Named moves, each a turn or a mirror, and the order they were made in; the first pair answered:
move Y:
| -268 |  518 |  271 |  309 |  139 | -119 | -176 |  311 |  ->  | -279 |  523 |  235 |  352 |  103 |  -94 | -159 |  306 |
| -48 | -21 | -23 | 318 | -77 |  94 |  38 | 142 |  ->  |   48 | -111 |  231 |   97 |  109 |   -8 | -157 |  201 |
|  -29 |  210 | -115 |   32 |  106 |   45 |  212 | -242 |  ->  |   52 |  139 |  106 | -154 |  282 |  -58 |   62 | -199 |
|  131 |  -99 | -143 |   97 |  -76 |   -6 |    7 |   71 |  ->  |  179 | -140 |  -33 |    1 |   12 |  -61 |  -69 |   81 |
move B:
| -111 |  203 |  122 |  -95 |  155 |  211 | -188 |  176 |  ->  | -110 |  136 | -136 | -335 |   27 |  199 |    4 |   72 |
|  210 | -409 |  471 |  170 |  308 | -324 | -575 |   85 |  ->  | -508 |  539 |   52 |  436 | -204 |  342 |  282 |  -94 |
|   38 |  262 |   72 |  427 | -163 |  165 | -169 |  134 |  ->  |  126 |   -8 | -414 |  -92 | -382 |   78 |  129 |  -49 |
|  -57 |   37 | -220 |  221 | -219 |   67 |  334 |   72 |  ->  |  238 | -362 | -144 |   45 |  -67 | -192 |   49 |   97 |
move J:
| -129 |  -78 |  120 |   79 | -128 |   82 |  -17 |   14 |  ->  | -149 |  -53 |   99 |   19 | -139 |  102 |   34 |  -16 |
|  -11 | -132 |  119 |   43 |  102 | -320 | -185 |   27 |  ->  | -135 |  102 |  241 | -130 |  134 | -229 |  -74 |   28 |
|   94 |    1 |  207 | -264 |  446 |  136 | -175 |  171 |  ->  |   68 |  -16 |  -24 | -517 |  303 |  164 |   50 |   73 |

(2 to 3 moves a pair)
|  306 | -116 |    8 | -328 |  196 |  -75 |  -22 |  218 |  ->  |   65 |  172 | -206 | -302 |    5 |  150 |  320 |  125 | | B then B
| -181 |  103 |  229 |  195 |  197 |  201 |  -65 |  136 |  ->  | -269 |  149 |  -64 |  -82 |   13 |  267 |  244 |   15 | | Y then J
|  175 |    1 | -298 |   98 | -159 |   91 |  113 |  -49 |  ->  |   37 |  231 | -142 |  188 | -120 |  183 |  124 |   -5 | | J then Y then B
|  -19 |  -33 | -374 |  -41 | -169 | -125 |  141 | -190 |  ->  |  132 | -152 |   79 | -140 |  160 | -308 | -245 |  -59 | | Y then J
| -158 |  110 | -195 |  336 | -205 |  115 |   23 |  -32 |  ->  | -250 |  231 | -163 |  -52 | -201 |  163 |  180 |  -92 | | Y then J then Y
|   22 | -393 | -261 |  295 |   49 |  -58 |  -48 |  -29 |  ->  | -275 |   29 | -295 |   16 |  -58 |  160 |  331 | -133 | | J then B
|   68 | -271 |  -79 |  306 |  -71 |   14 | -118 |   73 |  ->  | -124 |  103 |  233 |  291 |   32 |  161 |  -81 |  115 | | J then Y
| -113 |   42 | -310 |  115 | -148 | -135 |  198 | -255 |  ->  |  -10 |  -72 | -257 |  310 | -104 | -201 |   42 | -199 | | J then B
|  128 |  -73 |  -41 | -175 |  103 |   -9 |   -9 |  -34 |  ->  |  151 | -108 |  -50 |  106 |   90 |  -14 | -101 |    9 | | Y then J then Y
| -243 |  136 | -265 | -199 | -187 |  135 |  419 | -210 |  ->  |  -21 | -229 | -461 |  275 | -265 |    6 |  204 | -171 | | B then Y
| -149 |  267 | -123 |  -92 |  -10 |   28 |  107 |   52 |  ->  |  -61 |  165 |   39 | -258 |  132 |  -86 |  -37 |   79 | | Y then B
|   20 | -194 |    0 | -246 |   80 |  226 |  206 | -113 |  ->  | -113 |   10 |   50 |  131 |   53 |  355 |  224 |  -64 | | J then J then B
|   5 |  78 |  17 |   0 | -80 | 247 |  70 | -10 |  ->  |  179 | -186 |   -7 |   11 |  -52 |  103 |  -85 |    7 | | J then B
|   65 | -457 | -183 | -365 |   14 | -278 |   37 |  -34 |  ->  | -264 |   44 | -190 |  538 | -165 |   65 |  162 |   28 | | Y then J then B
|  -13 |  218 |  133 | -163 |  168 | -132 |  -51 |  -91 |  ->  | -103 |  300 |  -53 |  -77 |   32 |  -27 |  117 | -133 | | B then Y
| -179 |  381 |  312 |  369 |   78 |  239 |  -55 |   92 |  ->  |  -67 |  252 |  461 |  251 |  222 |  125 | -241 |  126 | | J then B then B
|  158 | -305 |   -8 |  -26 |  -90 |  111 |  -89 |   37 |  ->  |  115 | -248 |  -10 | -219 |  -91 |  130 |  -10 |   -1 | | J then B then B
|  217 | -104 | -164 | -301 |   16 | -122 |  -50 | -118 |  ->  |  131 |  -25 | -342 |  237 | -136 |    1 |  -24 |  -80 | | J then Y
|  233 | -163 |   47 |   -7 | -108 | -151 | -116 |   73 |  ->  |  102 |  -16 | -165 |  -70 | -269 |  -27 |  133 |   -3 | | B then B
| -241 |  139 |   22 |    2 | -199 |  -43 |  356 | -142 |  ->  |   74 | -287 |  189 | -138 |   16 | -345 |  -20 |  -78 | | J then Y
| -103 |  236 |  115 |  298 | -156 |    8 |    7 |  -48 |  ->  |  -51 |  179 |  209 | -311 |  -53 |  -99 |   62 |  -98 | | Y then B then Y
|   -8 |   -8 | -316 | -158 |  -91 |  -34 |  454 |    5 |  ->  |  60 |  44 | 235 | 413 | 217 | -84 | -48 | 235 | | J then J
| -209 | -130 |  101 | -185 |  -74 | -209 |  218 |  177 |  ->  | -281 |  -33 |   55 |  130 | -146 | -125 |  238 |  196 | | B then Y
|   83 |  125 |  146 | -368 |  354 |   49 |  -94 |   11 |  ->  |  -77 |  265 | -235 | -236 |   60 |  221 |  246 |  -88 | | B then B then Y
|   69 |  274 |  -57 |  108 |  195 |  189 | -308 |   75 |  ->  |  124 |  153 | -170 | -334 |  176 |  126 | -195 |   -5 | | B then Y
|  -87 | -102 |  -24 |  733 |    9 |   71 |  -22 |   18 |  ->  | -363 |  242 | -175 |   98 | -136 |  245 |  468 | -157 | | J then J
|  113 | -141 | -253 | -114 |   59 |   16 |  -88 | -235 |  ->  | -118 |  227 |  -70 |  183 |   79 |  207 |  -36 | -192 | | J then J then Y
| -290 |  244 |  -47 |  492 | -153 |  150 |  180 |    4 |  ->  |  -35 |  -13 |  482 | -230 |  302 | -152 | -190 |   71 | | J then Y
|  -64 |   54 |  139 | -453 |  138 |  -25 |   93 |  -26 |  ->  | -242 |  266 |  -80 |  119 |  -87 |  195 |  260 |  -39 | | B then Y
|  -35 |  131 |  -76 | -561 |    4 | -194 |   50 |  -30 |  ->  |  181 | -136 |  109 |    5 |  154 | -343 | -402 |  133 | | J then J
|  160 | -218 |   17 | -321 |  107 | -201 | -120 |  -88 |  ->  |   62 |  -59 |   90 | -435 |  127 | -139 |  -46 |  -86 | | J then J then J
|   49 |   13 |  -94 | -131 |  -58 | -126 |  228 |  -16 |  ->  |   16 |  121 |  102 |  236 |   14 | -104 |   54 |  110 | | Y then J then B
| -288 |   91 |  -64 |  -60 |  -82 |   46 |  205 |  102 |  ->  |  -48 | -255 |   38 | -187 |   59 | -171 |  -73 |  143 | | J then Y
|  -18 |  159 |  291 | -243 |  144 |  169 | -224 |  138 |  ->  | -157 |  277 |   21 | -295 |  -49 |  303 |   57 |   44 | | B then Y
|  155 | -107 |   44 |   26 |  -17 |   -6 |  -46 |   32 |  ->  |  79 |  22 | 164 |  46 |  23 |  40 | -36 |  63 | | B then Y
|   24 | -187 |  -39 |  387 |  -56 |  -70 | -326 | -189 |  ->  | -234 |  264 |  237 |  273 |   18 |  114 | -195 | -177 | | J then Y
